Named turns come first, each shown by rows before and after it. Which turns, in which order, take the first row of each pair that follows to the second? Write the first one first, as in the answered first pair.
rep:
[ 28 -13  -5   2 -22 -34 -24 -34  26  20  19 -52  11  14] => [ 29 -13 -29  45   9  -4  -1 -25  34   0   2 -52  11  -1]
[-56   8  28  -6 -39 -41 -43 -19  -6  21  21 -14   6  -7] => [-62  10 -22  65  -2  -5 -14  -5   7 -20   7 -23  17 -28]
[ 20 -13 -10  14  17  11   6  23 -22  11  -3  -6  11  -2] => [ 21 -18  -3  -1  22   2   5  20  -5   9 -26   9 -14   0]
[-18  -1 -16  50 -12  -4  13   4   4 -10   1 -15  14 -13] => [-15  -9   5  -8   4 -28   9 -13  34   3 -36   6 -24  -8]
bafe:
[-15  -8   4 -13  10 -18  -9 -27  38  16 -24 -12  -7  -6] => [-41  -3   0   4 -28 -26 -17 -18   8  32   6  -5  13   8]
[-33   6   3  -9 -43 -31 -26 -29  -9  26   3  -1   2  -9] => [-38   9 -38  36 -19   4  14  -3  -4   6 -10  16 -12  -6]
[-16   8 -40  30  -1  18  26  16  -2  -5   0  11 -18   1] => [ 14  -4   5 -20  29   1  -1 -14  30  -4 -28  -7 -31 -17]
funo:
[ 32  -7  12 -20  -1   1  -8  24   1  -2   2   6   0  11] => [ 18  -2  11 -18 -19  -6  -6  23 -12  10  14   7   4  18]
[  6  -9   8  -5 -18   2   5  17 -15  12  13  10  11   9] => [ -2   0  -5   5 -12   0   8  20 -13  13  11  11   0   7]
[ 26   3  11  -5  -1 -17   5 -10   2  11   7  -5  -1  11] => [ 17  10   4  -2 -13 -18   3  -9   0  15   9   0   0  12]
[-21  -3 -15 -21   1  10  30   7  23   5 -26  22 -25   3] => [ -8   1  -7 -31  15   7  33   8  19   3 -23  24 -29   0]
Then:
(2 to 3 turns a pair)
[-46   0  18 -39 -35 -71 -26 -68  23  49 -35  19 -33  -6] => [-41  -5   1   5  10 -48 -39 -78  49  21 -55  -3 -22 -43]
rep, rep, bafe
[ 46 -11  43  -8   2   7 -18   5 -17 -13  24 -12  36   2] => [ 21  -3  34 -45  13 -24 -15 -17  19  13 -32  25 -28   4]
funo, rep, rep
[ 41 -48 106 -90   6 -31   8   0  -4  34   8 -24   7   3] => [ 24 -29  60 -71  -2  -8  76  53  -4  40  -7  34 -53  40]
bafe, bafe, rep
[  3  15  -6 -26 -39   4  30  29 -49  16  22  34 -27  42] => [ 26  -3   8  15 -20  25  21  32 -63 -17  43 -14  31  18]
bafe, bafe, rep
[ -8  -3 -31  46 -11  34  34  44 -33 -21  27   7  19   3] => [ 22 -17  52 -50  -6 -19 -36 -11 -20   7  22 -24  21  -6]
bafe, bafe
[-33  13 -24  21 -49 -29  -4 -20   5  32 -11  26  15  33] => [  3 -10 -18  25  26  11  31  -4  39   2 -59  23 -18  12]
bafe, funo
[-48  20  15   1  -7 -22 -24 -26 -10   7   8 -18  25  -8] => [-34   7 -12  36  40  17  13  -2   6 -25 -13 -12  -3 -17]
bafe, funo
[  4   2  14 -25 -27 -22   5   6 -22  26  22   3  12  17] => [-23   5 -41  30   0  12  36  19  -3  -3  -3  16  -7   0]
funo, rep
[ -3 -11 -10 -13  42   2  24 -15  39 -16 -49  27 -53 -19] => [-14   2 -29  -4  -8   7  52  28  -2   1 -19  57 -53   9]
rep, bafe, rep
[-55  14   4 -21 -65 -37 -23  -6 -40  82  65   6   6  27] => [ 40 -29  66 -79  59 -18 -21 -29  32  31 -16 -19 -47 -12]
bafe, funo, bafe
[ 39 -10  53  15   8  26 -33   0 -13   4  35 -55  49 -42] => [ 41 -13  80 -52  22  -1 -36 -15  13  28 -10 -24   0 -35]
rep, rep
[ 61 -15  14  20  44  27  12  48   1  -7 -11 -34  -1  10] => [ 11   9   5   4 -46 -12 -19  39 -41  43  30 -11  19  45]
rep, bafe, funo
[ -5   2 -12 -12  39  -8  -5 -30  24 -15 -33  -9 -20 -14] => [-20   5 -28  12  36   2  14 -12  17 -21 -30  -3 -21 -14]
bafe, bafe, bafe
[-44  15 -32  19 -40  28  21  36 -36  -3  33  15  38  27] => [-16   2  22 -23 -39   6 -29   7 -45   8  46 -17  59  24]
rep, bafe, rep
[ 12  -3  -4   3  45  22  17   6  16 -25 -22  10 -25  -1] => [ 34  -1  38 -18   7   5 -13   1 -21  -5  23  -4  15  19]
funo, rep
[-43  -2 -18  71 -22  -7 -32  18 -13 -13  35   2  37   1] => [ -3 -18  42  -6  29 -29 -58 -29  29 -13 -11 -20   9 -24]
bafe, bafe
[ 42  -6  56 -46  16   2   2   4 -10  -2  28 -20  13   2] => [ 39  -8  30 -26  50  19  20   3  24 -21 -14  -6 -25  -6]
rep, rep
[-28  13 -16  15  -4  -1   1 -17  48   3 -15  31  -4 -16] => [-23  20  -6  -2 -27  -9   9  -5  29  24   7  39  -4  12]
rep, bafe, rep
[  2   1  29 -73   0 -32 -15 -21  20  31 -31  16 -46  12] => [ 53 -26  46 -17  57  15 -13  -8  16 -25 -17 -42   7 -28]
rep, bafe, bafe
[ 30  -8  12 -18  24  -8 -25 -14  -7 -15  16 -37   5 -12] => [-20  11 -30  13 -15 -19 -26 -12 -25   3  31 -20   9  -8]
funo, funo, funo
[ 24 -12  51 -17  15 -10 -52 -35  12 -17   7 -48  42 -29] => [-29  11   9   8 -37 -25 -54 -40   5  -2  30 -29  51 -18]
funo, funo
[-29  11  -3 -14 -56 -34 -11 -19 -14  34  25  20 -24  23] => [ -3  -3 -36  66  17  26  31   4   2 -29  13  -7 -12 -16]
rep, funo
[-34  33 -25 -14 -66 -20  34  16 -35  31  34  14   7  34] => [ 17  10  29 -87  25 -21  20 -22  26  11 -38  -1 -35  -3]
bafe, bafe
[-21  -5 -24  16  13  -4  17   2  36 -18 -13  31 -28   2] => [ -6   0 -13  17 -31  -3  24  25 -11  -8  38  29  -5  28]
funo, rep, bafe
[  4 -18  51 -65   4 -28 -32 -47  25  14 -21   3 -19 -15] => [ 12 -18  52 -68 -10 -33 -46 -37  10   8  -5  -1  -2 -19]
rep, rep, rep
[-21  16 -15  24 -26  -2  -6  14  -2  -6  21  -8  15  10] => [-27  14 -21  12 -11   0  16  20   2   1   2  11 -13  15]
rep, rep, bafe
[-38   8   6  25 -42 -43 -17 -15 -18  33   2   0  23  25] => [  4 -12  -9  54  45   5  36   6  12 -13 -44   3 -17   1]
bafe, funo
[-26 -16  18 -38 -39  13 -48 -16  27  59   7  -1 -29  -3] => [-56  -9 -27  34 -47  33 -36  -7  17  38  23  -6  -4 -16]
funo, rep
[ -7   3  16   8 -15  14 -10   2 -34  14  50 -22   2  -5] => [  1  -5  25   6  13   9 -26 -23 -15   2  31 -36   2 -19]
rep, bafe, rep
[-15  -4 -19   0  35   9  21  -1  43 -13 -63  23 -40  -5] => [-21   8   8   0 -52 -17 -23   0 -35  18  41   3  44  20]
funo, rep, funo
[-28   4 -10  20 -30  -6 -27 -14  -8   7  25 -12  37   4] => [  6  -4 -14  20  41  26  14   3  17 -26 -19 -10  -4 -18]
bafe, funo
[-19   2   9 -27 -24 -23 -31 -29   6  37 -12  -6   1 -20] => [  4  -5   7   6  20   2 -28 -31  15   5 -23 -28  11 -44]
rep, bafe, bafe
[-13  -3 -44  45  15  24  13  32   2 -14 -12   0  -1  -2] => [  4 -12  25 -52 -23 -26 -23  10  -2  34   2  14 -15  25]
funo, rep, funo
[ 16  18 -21  41  59  30  24  25  30 -33 -14   7 -12 -28] => [ 26   8  29  17  26  -9 -39  -6   5 -21  29 -31  47 -34]
bafe, rep
[ 33   4 -19  53  25  39  32   5 -18 -35  12 -22  13  -4] => [  6  12  26 -42 -40 -32  -9 -36 -27  32  17  13 -11  33]
rep, bafe
[ 25  14  67 -59  26 -30 -11 -21   8 -21  15 -12 -22 -27] => [ -8  23 -27  35  19  20  52  42 -12 -35  25  24 -25 -14]
bafe, bafe
[ 29 -31  24 -30  71  36   2 -11  25 -25 -26  -4 -25 -14] => [ 32 -26  -6  26  43  62  37  41 -15 -39  17   3  -3   4]
rep, bafe, bafe
[-15   7 -37  47  29  23   9 -10  31 -31 -23  -9  -2 -41] => [-11  19  -6   4 -56  -8  -6  14 -43   5  56   5  33  10]
funo, rep, bafe
[ -4  12  19  -9 -48  -4 -30  30 -22  -5  36  -9  54  22] => [-30   8 -41  16  16  25  14  29  38 -31 -46  19 -20  -2]
funo, rep
